Here is a table of points, one per row:
[-16  -5  14 -14  31 -11  79  -7  16   5  15 -12  -9  18  -3  30 -11 -15  20 -11  -1  35  65  17
  12 -21  19  -7 -44   0 -38 -10  -9  25  44  10  14   4 -14  22 -14 -16  17  27  23 -12  51  -7]
[ 14  34  -9 -26 -35  11  19   1  -4   2   2  23  32 -18 -34  -5  21  57  24  15  25  16  28  -4
  -8 -23 -40  17  21 -13  -1   0  32 -12  14  42  36   2  36  32  45  -4  23  10  -5   8 -12 -10]
[-10  -5  -5  14  -6  -5  23  24  -8   7  -2  -7  34 -35 -13  29 -15  -8 -46 -50 -22  16  -5  17
 -19 -34  -6 -20  -1   9  22 -28 -19  28 -42 -10 -12 -52  57  31  -4  29 -35  -5 -37  11   5  17]
[ 73   1   2  26  -6 -40  42  24  36  -8  20  37 -11 -23  19 -19 -19 -30  18  12  -9  16  14 -14
  15 -16   3  19  23  -1   7  -1  -1 -42 -13 -42 -13   4  -9  14  -2  17 -11 -26  28  35   7  14]
[-13 -30   7 -20  -4  23 -20 -33 -15 -18  -2   5  -1  47  54 -18  -4  50 -29  26   7 -23  43  20
 -29 -18  30  41  30  -9   5  -5   0 -13 -25  -8 -13  -4   8  38 -15 -15 -30  -9  -3  47  31 -19]
[-15 -13  -6   8 -13 -18  18  -2 -45 -34  11 -30  -5  -2 -14   5  45  24   1  10  -1  17 -34   6
   1  14  37  28  -6  -3 -22  -5 -48  -7  12 -33  -2  41  26  28  17  58  11 -40   4 -37 -15  11]
[-14  18  23 -38 -11  17  -3  35  40 -36 -44 -24 -68  -8   2   7  -9  -1  36 -12 -32 -43   7   0
  22 -18   3 -16   1  10 -25  19  31  10 -13  -8 -41   7   5  -1  44  33  12  -5 -25  -3  13 -16]
[-36  15  -1  -4  -6  -5 -25   6  25 -26  20  21  39  37 -20  36   5  -9 -16 -20  31  38  19 -56
   8  10 -15  15  42 -20  -1   5  25   4 -12  -3 -28  38 -11 -19 -41  42 -16  20  -7  -2  14  -9]
[  9 -42  -5  -6  25 -26 -13 -21  19 -26  18 -22  59  -1  -7 -17   0  -5  27  25   2 -23   8  14
 -25  26 -37 -18 -35  54 -24 -41  25   9   7  -9 -29   3 -33   1  13  18  -9  -4 -21  16 -29 -25]
[ 25  14  -7 -43  13 -16  -2  -4 -47 -37   4 -18 -11   3 -40   1  10 -30  33 -24  -4  19 -10  -6
 -36  25   0  40  -7   0   1  18  -9  -2 -32  18   6  -6  19 -32  -9 -49 -57   1  14  24   3  -8]
[  3  -2  27   2 -52 -59   5 -37  -3  40 -32  19  -8   8 -13  25  21 -13   0 -47 -16 -41  31   0
  10   8  25  14  11  39  40 -22   5  14  -7   1   2  12 -13 -12  -8 -31  32 -42  -8 -16 -16  -9]
[ 40  20 -10  10  51  36 -13  -2   3  15 -41 -15  -2  11 -21  -9  14  10   8  19 -17   9 -30 -29
 -15   1  19 -27  31  20  12 -43   6  11 -62  18  42  30  -5  26 -28  20  12  -2  24 -11  38 -25]
[ -4  39  19   2  18  26 -19 -60 -43   7  18 -12  -6  -5  29  11  -5 -14 -14   9 -53  14  23 -45
  26  25 -19 -29 -42 -13  16   8   6 -29  -6   9   1   4  15   2  11  31  21 -17   6  45 -15  23]
[-32   5  21 -22 -27  -2  -6  41 -16   3  17  26  16   5  25 -19   5  -8  36  21 -16  13 -21  41
 -15  39 -15 -54  16  -7  16  18  14  30  16 -17   3   2  30   0 -50 -16  15 -35  11   9  26   0]
[ 32 -20  37 -23  17   0 -15  37 -15  11 -18  28  12  -8  36  36 -31 -21 -35 -18 -22 -33 -23   6
 -36 -33 -33  25 -17  -3 -24  24   2 -17  26  14   6  23  -1  14 -24  12  14   3  31 -40 -32  -8]
[ -7 -27 -16  21  -8  19 -16  16 -17  54 -64  11   5  18  15  31  28  -1  42 -10  40  38 -13  -5
   4 -25 -19   5 -48  30   6  28 -12  -8   3 -42 -19  16  -7  -9  24  -4   3  17  -4  37  25   2]
[-29  15   6 -27  16  -4  44 -42 -11  25  25  22 -12 -44  37 -43  -3  28  26 -15  41 -25 -37 -23
  22 -23   0   5   6  27  -9  18  13  31 -25  10  -3   4 -11  -5 -42   8 -27  15  -7  -4 -32  13]
[-28  35 -16  -6   5 -14   4  -2  16  23 -19 -44  21  15  28 -40  -7 -10   2 -38 -30  14 -48  11
  25  11 -17  26  23 -27 -18 -30 -10 -27  30  22 -42 -11 -18  47  13 -45  14  16  -4   0   5   7]
[ 16  12 -43  38  -4  31 -26  30  -9  -7  21  31  -6 -19  -8 -75  -3   4  -4 -57 -13  -5  50  16
   7   7  25   2 -38  -5   4  20 -10  29  15   4 -27  45 -16  19   1 -20   7  21  -5 -14 -19 -14]
[-23   9   1  43  37 -39 -23  22  -2  -9  14  29  -8   5   1  25 -28  28  22  23   8  -4  -3  26
 -24   8  18  13  -4 -10   8   8 -29  12 -35  68 -16 -14 -23 -13  15   8  32 -12 -14  -1   1  63]
[ 17  10  13 -13   9   5 -33  35   4   8  12 -60  17  11  18   2  12 -14   2  19  29 -19  24  -4
  50 -21 -22   4  18 -25  28   0 -11  63   5   2  34   7 -23   1  13  -6 -39 -34  17   9 -16  37]
[-10  -6 -33  24  15  -3  -8 -45  20 -43  12  -8 -44  18  -5 -10   6 -27 -21   8  -2  29 -23  12
 -26 -66 -49  -6  12   0   8   7 -31  14  14 -10  32  10  18 -22 -18 -13  41 -27 -32  10 -18 -14]
[  5   1 -25  15 -42 -17  -9   1 -29  23  14 -45  28 -17  18 -23 -33 -12 -14  26  -5 -10  13  19
   5  -9  -9  32 -13 -13 -34  -4  26 -21 -44  -4  24  -3   7 -60 -18  14  26   6 -15 -35  46   2]
[ -9 -33 -21 -39  32 -12   2  12  11  18  -1 -15 -27 -26  23 -17  23  -4 -19 -12  36  16  46  10
 -25  16 -13 -34  30   1  40 -18 -22 -46  -2   8 -25 -19  21 -34  11  15  22   5  40 -37  -9   6]
[-44 -32  24  11   5 -10   7 -14  13  24  11   5 -14   0 -45 -24 -29  17  -9   7 -21   7 -15 -23
 -31  12 -28  -6 -14 -53  27  27  12   1 -30 -35  28  -1 -44  12  49 -13 -32  -6  10 -34   5 -22]
[ -3   1  21  28  14 -39 -13   0  23  -3 -17 -20 -23 -42 -16   1  52  21 -39   5  -4   6 -11  45
  32  21   9   8 -10   6   7  39  37 -10  18  19  29 -20 -13   5 -29  19 -11  37  11  42  13 -23]
[ -8  -9  51  -1 -15  25 -32   9   0 -28 -20  -3  -2 -62 -11   0  -9   7 -18  24   4  28  12 -38
 -16   6  29   0   9  34 -22 -24  -7 -13  27 -33  16  -3 -25   4 -13 -48  13  21 -32 -12  -4  51]
[ 10 -26 -29  -6  17  18  31  13  26 -11  -2   6  -2  -8   3  36 -34  13 -18   8  38 -34 -18  -8
  46  75  -9  -1 -19 -19  -1  11 -22 -19 -16  -3  19  22  30  16  -7 -46  12  -8 -47   7  -5 -27]
[ 14  28 -25   0  -4  -2 -13 -11 -13   3  33 -19  15   1  -5  55  22   5  32  -5  -1 -44 -14   6
 -26 -29  36 -52  30 -30   1  21  -6 -39   3 -42   5  -7 -33   5  -2 -17   7  44 -10  -3 -24  -4]
[  4 -41  23  24   5  62  -5  -5   7 -15  17  -4  13   7  -8   5 -27  -6  55 -21  -5  19 -25  14
  32 -13  31  40   9   3  62 -11  29 -24  21  12   3 -43  16 -19 -11  21  19 -11  12 -17 -21 -14]
[-15  28 -25  34   0  -6  10 -17 -38 -48 -40  39  18 -10  38   7 -29 -16 -18 -13  21 -12   4   1
  20  22  -4 -21  36  31 -22  15   2  18  28  -1  16 -39 -25 -12  55  -7 -11  -3  43 -25  12 -28]
[ -6  29  -5  37 -11   4  -1  12  21  33  30 -30 -16  50 -34 -18 -20 -16 -22  30  27 -26  -1 -26
 -24  15   9 -10  -6  65 -13  39  25 -15  19   2 -14  -9  49  20   2 -16 -26  -6  17 -17  -7  22]
[-27 -18 -59 -23 -52   3  11  23   0   8 -17  16  -8 -16 -23   7   2 -26 -17  62 -17  -8 -18 -27
  -4 -26  26 -15 -32 -13  12 -23 -19 -12  23  49 -17 -18 -42  -6 -16  11 -16 -14   5  20 -21 -17]
[ 39  26  30 -37 -13  -8 -25 -48  39 -22 -34  35  25  35  -8 -26  12 -14  -5  16  17  -5  -9  26
  24  -5  18  -9 -41 -34  18  -6 -32   9   3  -6   0 -19  29  -6  -1  16 -21  35  -8 -36  13  21]
[ 12   2   9 -11  32  35   7   5  14  45  32  26   8  15 -27  15  22  38 -29  20 -64   2 -12  10
  26   1  -3  10  29  14 -33  -5 -28  17  19 -16 -27   6   6 -75  24 -18 -14   0   2  11   1 -12]
[ 35 -33  15  23 -33  22  19   5 -18  17   9   9 -58  37  10  -2  15  -4  -9 -30  32   3 -16  -8
 -25  35  -2 -17  -1 -43 -53 -52  35  28  17  12  10 -14  -8 -16  14  13   3  28 -13  27 -17  21]
There is one direction along which these points spread out most. Take the direction at right angles to it along which they spread out most. Go by this last direction. For each point below, how far along it does it lie, from 0 to 99? 50 is the average, and the first point above lies past it. One standard deviation of the points above along it is 16.
[ -7 -27 -16  21  -8  19 -16  16 -17  54 -64  11   5  18  15  31  28  -1  42 -10  40  38 -13  -5
   4 -25 -19   5 -48  30   6  28 -12  -8   3 -42 -19  16  -7  -9  24  -4   3  17  -4  37  25   2] 49
[-15 -13  -6   8 -13 -18  18  -2 -45 -34  11 -30  -5  -2 -14   5  45  24   1  10  -1  17 -34   6
   1  14  37  28  -6  -3 -22  -5 -48  -7  12 -33  -2  41  26  28  17  58  11 -40   4 -37 -15  11] 31
[ 12   2   9 -11  32  35   7   5  14  45  32  26   8  15 -27  15  22  38 -29  20 -64   2 -12  10
  26   1  -3  10  29  14 -33  -5 -28  17  19 -16 -27   6   6 -75  24 -18 -14   0   2  11   1 -12] 65
[ 40  20 -10  10  51  36 -13  -2   3  15 -41 -15  -2  11 -21  -9  14  10   8  19 -17   9 -30 -29
 -15   1  19 -27  31  20  12 -43   6  11 -62  18  42  30  -5  26 -28  20  12  -2  24 -11  38 -25] 63
[  5   1 -25  15 -42 -17  -9   1 -29  23  14 -45  28 -17  18 -23 -33 -12 -14  26  -5 -10  13  19
   5  -9  -9  32 -13 -13 -34  -4  26 -21 -44  -4  24  -3   7 -60 -18  14  26   6 -15 -35  46   2] 40
[ 14  28 -25   0  -4  -2 -13 -11 -13   3  33 -19  15   1  -5  55  22   5  32  -5  -1 -44 -14   6
 -26 -29  36 -52  30 -30   1  21  -6 -39   3 -42   5  -7 -33   5  -2 -17   7  44 -10  -3 -24  -4] 48
[-27 -18 -59 -23 -52   3  11  23   0   8 -17  16  -8 -16 -23   7   2 -26 -17  62 -17  -8 -18 -27
  -4 -26  26 -15 -32 -13  12 -23 -19 -12  23  49 -17 -18 -42  -6 -16  11 -16 -14   5  20 -21 -17] 30
[  4 -41  23  24   5  62  -5  -5   7 -15  17  -4  13   7  -8   5 -27  -6  55 -21  -5  19 -25  14
  32 -13  31  40   9   3  62 -11  29 -24  21  12   3 -43  16 -19 -11  21  19 -11  12 -17 -21 -14] 30
[ 14  34  -9 -26 -35  11  19   1  -4   2   2  23  32 -18 -34  -5  21  57  24  15  25  16  28  -4
  -8 -23 -40  17  21 -13  -1   0  32 -12  14  42  36   2  36  32  45  -4  23  10  -5   8 -12 -10] 70
[ -3   1  21  28  14 -39 -13   0  23  -3 -17 -20 -23 -42 -16   1  52  21 -39   5  -4   6 -11  45
  32  21   9   8 -10   6   7  39  37 -10  18  19  29 -20 -13   5 -29  19 -11  37  11  42  13 -23] 59
[-15  28 -25  34   0  -6  10 -17 -38 -48 -40  39  18 -10  38   7 -29 -16 -18 -13  21 -12   4   1
  20  22  -4 -21  36  31 -22  15   2  18  28  -1  16 -39 -25 -12  55  -7 -11  -3  43 -25  12 -28] 45
[ 73   1   2  26  -6 -40  42  24  36  -8  20  37 -11 -23  19 -19 -19 -30  18  12  -9  16  14 -14
  15 -16   3  19  23  -1   7  -1  -1 -42 -13 -42 -13   4  -9  14  -2  17 -11 -26  28  35   7  14] 34
[ -4  39  19   2  18  26 -19 -60 -43   7  18 -12  -6  -5  29  11  -5 -14 -14   9 -53  14  23 -45
  26  25 -19 -29 -42 -13  16   8   6 -29  -6   9   1   4  15   2  11  31  21 -17   6  45 -15  23] 52
